(in the rows, 128 means zero)
A single turn carries every row of the set below to another of its rows. Some are shown first; where does it send the rows asked next?
j235: [141 110 115 141 166 110 148 131 170 130 118 157 145]
j56: [135 108 124 150 173 127 147 123 145 110  98 168 139]
j260: [110  99 106 153 124  90 123 108 153 113 114 147 130]
j189: [130 105  96 136  85 138 105 146 144 142  95 146 135]
j180: [150 173 149 109 110 129 125 115 105 133 147 114 110]
j16: [129 108 130 162 160 106 148 132 157 134 126 165 141]
j975: [154 122 157 115 127 139 147 115  82 126 140  84 129]
j331: [155 133 153 119 126 120 143  96  81 113 132  89 141]
j42: [134  98  97 132  98 121  95 138 130 157 100 158 150]
j51: [155 129 158 118 122 123 134  99  75 119 133  90 143]
j935: [123  98  92 132 121  91 120 110 156 114  95 142 145]
j12: [146 125 147 111 116 127 141 102  87 108 134  82 119]
j513: [138  83 132 166 133 126 121 149 124 161 129 164 160]
j536: [151  85 122 144 145 130 128 150 133 163 114 154 168]
j102: [118  97 109 151  95 113  92 128 124 147 108 162 142]
j757: [124  96 100 140 120 116 139 113 158 100  86 132 141]
j818: [157 132 147 124 126 130 139  98  76 139 155  94 115]
j998: [142 113 120 145 149 137 157 146 178 126 115 151 136]
j367: [145 157 147 119 118 131 129  91  77 141 136 118 104]
j834: [146 165 159 109 129 141 147 117 105 122 133 111 100]
j845: [151 158 152 123 136 130 143  93  86 139 142 117 102]
j717: [153  81 117 150 142 146 124 163 136 150 143 149 145]
j783: [148 134 140 123 125 119 139  85  85 127 150  91 109]
j924: [127  93 107 139 109 139  96 130 108 136  83 165 141]
j741: [154 175 153 112 120 133 134 121 106 135 150 115 113]
j366: [151  82 126 150 131 153 136 155 128 149  98 144 166]
j810: [146 157 154 104 107 145 126 119  87 135 131 112 105]
j264: [122  94  85 140 114 110 114 122 159 103 123 136 118]

j102 goes to j513
j366 goes to j998
j935 goes to j42
Now these:
j834 goes to j12
j783 goes to j367
j924 goes to j717

A single turn carries every row of the set below to another of its rows. Some are shown first; where does it send the rows asked next?
j531: [104 154  97 106 137 106 141 228 117 100 113 120 167 156 164 176 136  71
  80 115  83 129  13 123 159 118  92 144 126 146 102  98 111]
j784: [178 195  76 125 142  76 138 146 135 110 103 106 161 169 171 125 146  57
 132 108  81 123  65 138 152 148  66 113 105  91 142 119 117]
j609: [143 123 104 133 129 140 123 171 111 107  66 150 134 142 138 127 142  90
 136 155 110 107  65  86 160 143 162 103 141 146  96 116 159]
j106: [135 180  80 116 114  62 171 168 143 126  79 122 129 165 169 137 138  67
 129 109  51 144  90 123 134 131 107 139  92 119 143  93 130]
j22: [143 171 141  91 121 103 153 136 161  82  88 120 139 146 195 113 152  70
 112 174 114 123  32 127 149 117 110 158 124 122 113 131 113]
j667: [113 167 115 131 156 119 136 165 138  92  88 127 147 139 120  99 158 118
 137 123 154 113  69 158 121 168  86 149 132  90 134 144 153]
j954: [101 165  96 120 172 114 125 204 101  86 106 129 161 141 136 164 145 114
 109 127 134 131  24 148 132 146  77 152 149 118 123 144 135]
j126: [104 156 106 128 168 118 118 186 128  94  92 133 160 137 134 129 149 113
 124 134 157 127  43 158 108 161  89 161 151 100 128 139 147]
j3: [137 155  56 133 191 114 161 178 157 126  86 136 146 176 163 116 148  41
  95  81 109 115  45 165 136 166 123 108 100 144  77 140 104]
j323: [147 146  73 113 155 126 180 142 120  83  88 128 138 152 114 143 177  52
 114 118 106 108  49  67 138 136 147 112 132 148 142  81 131]
j925: [ 91 156  82 121 133 123 137 225 106  99 112 123 160 152 152 173 139  91
  93 123 109 143  10 130 146 131  76 143 134 131 118 119 113]
j955: [125 134  71 105 172 148 140 165 155 117  33 100 164 113 141 143 133  58
 124 122  83  94  98 133 110 166  92 156 129 118  69  87 149]
j552: [160 146 124  86 119 117 173 129 165  94  89  96 146 146 161  98 139  71
 109 149 115  79  68 132 175 162 119 130 111 125  79 117  92]
j949: [147 125  80 118 139 134 152 164 104 108  81 128 122 153 119 137 171  79
 130 142 114 110  57  77 151 133 164 104 135 157 112  94 160]
j457: [162 162  85 118 118  62 161 194 126 127 114 109 143 183 123 136 122  81
 123 118  85 116  92 151 177 144 109 112 108 107 131 113 103]
j972: [122 158 128  82 134 100 191 168 189 111  84 116 136 146 168 111 119  96
 100 152  90 115  62 162 127 150 109 164 124 125  86 124  93]
j358: [129 150  35 129 193 127 145 176 162 120  71 125 140 149 147 128 149  35
 101  96 100 108  69 171 121 169 102 117  96 153  77 126 111]
j565: [152 148  71 105 162 113 190 144 133  79  97 114 146 154 139 135 178  57
  97  95 124 110  45  83 134 134 135 135 118 136 148  65 126]
j982: [143 136 116 142 130 141 124 177 129 122  72 155 136 152 143 120 125 106
 142 168  81 115  76 114 159 131 144  94 129 135  85 125 154]
j400: [131 153  94 104 150 147 143 162 148 105  39  92 165 113 135 150 123  56
 136 140  86 101 103 126 123 133  79 170 114 105  87  84 152]
j511: [110 153  47 117 192 145 144 160 147 133  44 110 151 122 152 143 138  47
 123 101  90 102  80 155 107 170  99 132 110 130  68  96 125]

j955 goes to j126
j552 goes to j972
j106 goes to j784
Now these:
j511 goes to j954
j565 goes to j3
j982 goes to j400
j925 goes to j323

